Each path below is one point turned by a fixed rotation once a step. After each direction that follows a path, write how fast that rotation turns it, in degrees a step (0 if it stays still).
Each turn is a multiple of 5 degrees from 10 to 175, or 0.
Each row of a path follows its step; steps can be skipped.
Rotation 1:
step 0: [ 1.74 -0.09  0.10  0.14  0.07  2.31 -0.56 -2.03  0.11  0.04  0.30 -2.95
 -1.24 -0.03 -1.44  1.79  0.79  1.57 -1.18 -0.82  0.06  0.79  0.40 -0.95
  1.28  0.14  0.62  0.12 -1.03  2.24 -0.48  0.94 -0.26  1.11 -1.77 -1.05
  3.05 -2.07  1.67 -0.73 -1.62  0.72  0.11  0.38 -2.04  1.48 -1.15  1.66
 -0.44 -2.06 -0.37 -1.08]
step 3: [-0.05  0.86  0.27  2.05 -0.47  2.36 -0.70 -0.68  0.21 -0.77  1.34  0.84
 -0.12 -0.14 -1.98  0.57 -1.09  1.23 -0.22 -0.95 -0.80 -1.45 -1.98  0.47
 -0.46 -0.64 -0.63  0.98  1.39 -0.18 -0.62 -2.00  3.10 -1.55  3.42 -0.84
 -0.35 -2.23  0.41 -1.20  0.01  1.42 -1.12  1.40 -0.27  0.14  0.18 -1.15
 -0.97 -0.56 -0.53  2.96]
step 4: [ 0.89  2.36 -0.70  2.11 -0.17 -0.23  1.90 -1.71 -1.83 -0.68  4.20  2.14
  0.11 -1.61 -1.26 -0.42  2.19  0.93  2.28 -0.09  0.07 -1.51  0.99 -0.92
 -1.38 -0.23 -0.60 -1.06 -1.04 -0.54  0.44 -0.43  0.78  1.39  0.93 -1.14
  1.31  0.66  0.44  0.07  1.10 -0.54 -1.84 -0.62  1.04  1.59  0.25  0.91
 -0.82  0.04  0.58 -0.35]
step 5: [-0.66 -1.15  0.97 -1.72  1.09  2.48 -0.57 -1.38 -1.32  1.80  2.21 -1.92
 -0.59 -0.24  0.58 -0.11  0.76  0.25  0.01  0.38 -1.44 -2.05  0.97  1.68
 -1.81 -1.70  1.09 -1.47 -0.84  0.95  0.85  0.46 -2.65  1.54 -0.75 -1.80
  0.32  1.13  0.03 -0.25  1.15  0.54 -1.73 -1.42  1.77 -1.28  1.54  1.23
 -0.21  0.42 -1.14  1.70]
step 6: [ 0.72  0.31 -0.15 -0.70 -1.16  0.28 -0.26  1.22 -1.16  0.79  1.19 -2.39
 -1.44 -0.98 -0.10  0.32 -2.07 -1.04  1.19 -1.96  0.37 -0.55 -3.54  0.83
 -0.22  0.64  0.82 -2.42 -0.19 -2.23 -0.11 -1.13 -2.59  0.06 -1.22  3.15
 -1.83  0.19  0.76 -0.39  0.54  0.34  0.08 -0.49  0.69  0.68  1.43 -0.64
  0.54  0.69  0.66  2.28]
step 7: [ 0.10 -1.05  0.96 -0.18  1.51  0.36 -2.27  1.10 -0.38 -2.80 -0.42  0.10
 -0.27  1.09 -0.07  0.02 -0.30  0.20  1.25 -0.65  1.68 -0.56  0.29 -1.05
 -0.77 -0.87  0.49 -1.81  0.30 -2.44 -1.74 -1.38  0.68  1.34 -0.57  1.95
  1.34 -0.48  3.21  1.63 -0.52  1.06  0.76  0.07 -0.26  2.86  1.60 -0.26
  0.40  0.38 -2.71 -1.29]
step 8: [-0.56 -0.21 -1.64 -1.46  0.12  1.66 -0.84  0.28  0.28  0.20 -0.68  0.45
  1.96 -0.63  1.04 -0.41  0.35  0.06  2.06 -2.65  0.27  1.16  1.29  0.45
 -1.57  0.27  1.07  1.62  4.01 -1.32 -1.20 -1.44 -1.19  0.14  1.81 -1.79
  1.17 -0.40  0.83 -2.32 -0.31 -1.81 -0.58  0.63 -0.27  0.80  0.65  0.92
  1.06  0.19 -1.81 -1.66]
step 9: [-0.63  2.37 -1.26  1.55  0.56  1.48  0.33 -0.18 -0.23 -0.79 -0.56  1.07
  0.98  0.37  1.58 -1.31 -1.71 -2.82  0.91 -0.85  1.31 -0.26  2.29  1.50
 -1.04  0.40 -0.74  0.88 -0.38 -0.21 -0.72  0.03 -2.12  0.23  1.92  0.66
 -1.49 -0.04 -0.50  0.12  1.32 -0.06  1.93 -2.93  1.86 -0.86 -1.63  1.87
  0.96  1.01  1.47 -1.29]
step 10: [-0.71  1.17  0.67  2.57  1.94  0.76 -0.62 -0.55  0.58  0.14 -0.30  0.05
  1.57  1.46 -0.43 -0.42 -0.85 -0.04 -1.15  1.98 -1.09 -1.06 -1.53  1.96
  2.23 -2.18 -0.04 -0.37  2.22  0.99 -0.03 -0.59 -2.59  0.76  0.00  0.64
  1.33 -1.60 -1.42  1.60 -1.19  0.25  1.62 -0.72  1.28  0.48 -0.80 -0.46
  3.10 -0.37 -0.35  1.46]
step 11: [ 1.88 -0.05 -0.51  1.28 -0.05 -1.85  1.17 -1.60  2.20 -0.86  0.44 -1.85
  0.75 -1.22 -2.63  1.35  0.27  0.59 -0.51 -0.34  1.74 -0.08  1.28  0.44
 -0.47  0.90 -0.01 -0.48  1.26  1.71 -1.48 -0.40 -0.73  0.14 -0.49  2.20
  2.13  0.79 -0.91 -1.74 -1.00 -1.58  1.12  0.15  1.10  2.24  0.99 -1.56
  1.51 -2.24  1.44  1.14]
step 12: [-0.08  0.30 -0.18 -0.57  0.53 -3.02 -0.64  0.39 -1.35  1.67 -0.40 -0.29
  0.72  3.30 -0.79  0.42  0.06  0.30 -0.97 -0.15 -0.05  1.32  3.20 -0.80
 -1.55  0.34 -0.76 -1.19 -1.28  1.75 -0.29  1.03  0.25  2.08  0.35  1.01
  0.78  1.00 -0.91 -2.03  0.18 -0.33  1.10  0.81  2.35 -0.66  2.35 -0.79
  0.38  1.09 -1.97 -1.69]
step 13: [ 1.74 -2.14  0.39 -0.93  0.05 -0.70 -2.44  0.71 -1.33  1.72 -0.74 -0.37
 -2.12  0.44 -0.19 -3.83 -2.05 -0.87 -0.83 -0.59 -2.09  1.45 -1.14  1.47
  0.65  1.21 -0.60  0.51  1.47 -0.01 -0.80  1.62  0.26  1.41  1.43 -1.25
 -0.40 -0.91 -0.66 -1.59 -0.29 -0.44  1.36  1.52  1.17 -1.08  0.92 -0.39
  0.17  0.07  2.20 -0.48]
Directions:
[ 0.25  0.64  0.57  0.40 -0.07 -0.03  0.18 -0.19  0.08 -0.50  0.21 -0.22
 -0.08 -0.02 -0.12 -0.31 -0.01  0.03 -0.04  0.80 -0.12 -0.13  0.42 -0.51
  0.29  0.45 -0.25  0.27  0.44  0.17 -0.03  0.33  0.47  0.69 -0.43 -0.35
 -0.96 -0.09 -0.34 -0.80  0.07  0.03 -0.16  0.69  0.98 -0.06  0.32 -0.19
 -0.07 -0.11 -0.28  0.72]
40
[-0.11  0.11 -0.20 -0.53 -0.09 -0.11  0.00 -0.24  0.02  0.24 -0.02  0.23
  0.85 -0.42  0.05  0.56  0.03 -1.16 -0.44 -0.44 -0.99 -0.01  0.92 -0.66
 -0.60  0.24 -0.40 -0.26 -0.02  0.07 -0.07 -0.02 -0.26  0.17 -0.25 -0.59
 -0.02  0.45  0.44  0.25  0.26 -0.21 -0.43  0.23  0.02 -0.27  0.17 -0.28
  0.35 -0.43  0.08 -0.13]
100
[ 0.32  0.06  0.25 -0.19 -0.77  0.34  0.17 -0.34 -0.26  0.73 -0.14  0.39
 -0.34 -0.46  0.07  0.23 -0.67  0.48 -0.24 -0.05  0.63  0.09 -0.07 -0.94
  0.89 -0.23 -0.44  0.13 -0.27  0.38  0.30  0.55  0.30 -0.22  0.33 -0.22
  0.16 -0.17  0.53  0.58  0.06 -0.17 -0.67 -0.25 -0.10 -0.35  0.34  0.21
 -0.47 -0.34 -0.30  0.32]
20
[-0.25 -0.21  0.23  0.38 -0.14  0.12  0.26 -0.17 -0.64  0.17  0.55 -0.41
  0.68  0.10 -0.10  0.60 -0.41 -0.13  0.54  1.26  0.05 -0.55  0.25  0.20
  0.20  0.13 -0.53  0.37 -0.07  0.35  0.39 -0.70 -0.47  0.07 -0.24 -0.19
  0.42  0.08 -0.45  0.00  0.03  0.06 -0.16 -0.42 -0.55  0.22  0.05  0.62
  0.02 -0.16  0.79  0.25]
65
[-0.13  0.84  0.19 -0.19 -0.70 -0.05 -0.46 -0.57 -0.44  0.43 -0.21  0.11
 -0.08  0.54 -0.38 -0.08  0.17  0.33  0.74  0.15 -0.79 -0.03  0.37  0.24
 -0.18 -0.02  0.22  0.67 -0.19 -0.02 -0.53  0.21  0.48 -0.61  0.16 -0.09
  0.10  0.02  0.34 -0.52  0.21 -0.06  0.16 -0.15 -0.03  0.83  0.45  0.01
 -0.32 -0.41 -0.12 -0.92]
85
[ 0.33 -0.61 -0.18  0.25 -0.08  0.64 -0.17  0.25  0.15  0.16 -0.17 -0.24
 -0.37 -0.47  0.08  0.54  0.07  0.08  0.11 -0.47 -0.56  0.28 -0.10  0.70
  0.06  0.23  0.52  1.03  0.48  0.30  0.07 -0.01 -0.24 -0.16  0.15 -0.34
  0.08 -0.02  0.47 -0.62 -0.03 -0.70  0.28  0.19 -0.36 -0.13  0.29 -0.41
 -0.10 -0.46  0.30  1.18]
140
[ 0.19  0.05 -0.22  0.06  0.20 -0.07 -0.09 -0.14  0.28  0.23 -0.21  0.28
  0.61 -0.06 -0.03 -0.08  1.24  0.51 -0.30  0.29  0.93  0.09  0.07 -0.04
 -0.13 -0.11  0.11 -0.54  0.00  0.59 -0.19 -0.91  0.13  0.05 -0.24 -0.43
 -0.18  0.15  0.92 -0.39 -0.40 -0.85 -0.15  0.23  0.08  0.32  0.26  0.49
 -0.49  0.12  0.33 -0.11]
100
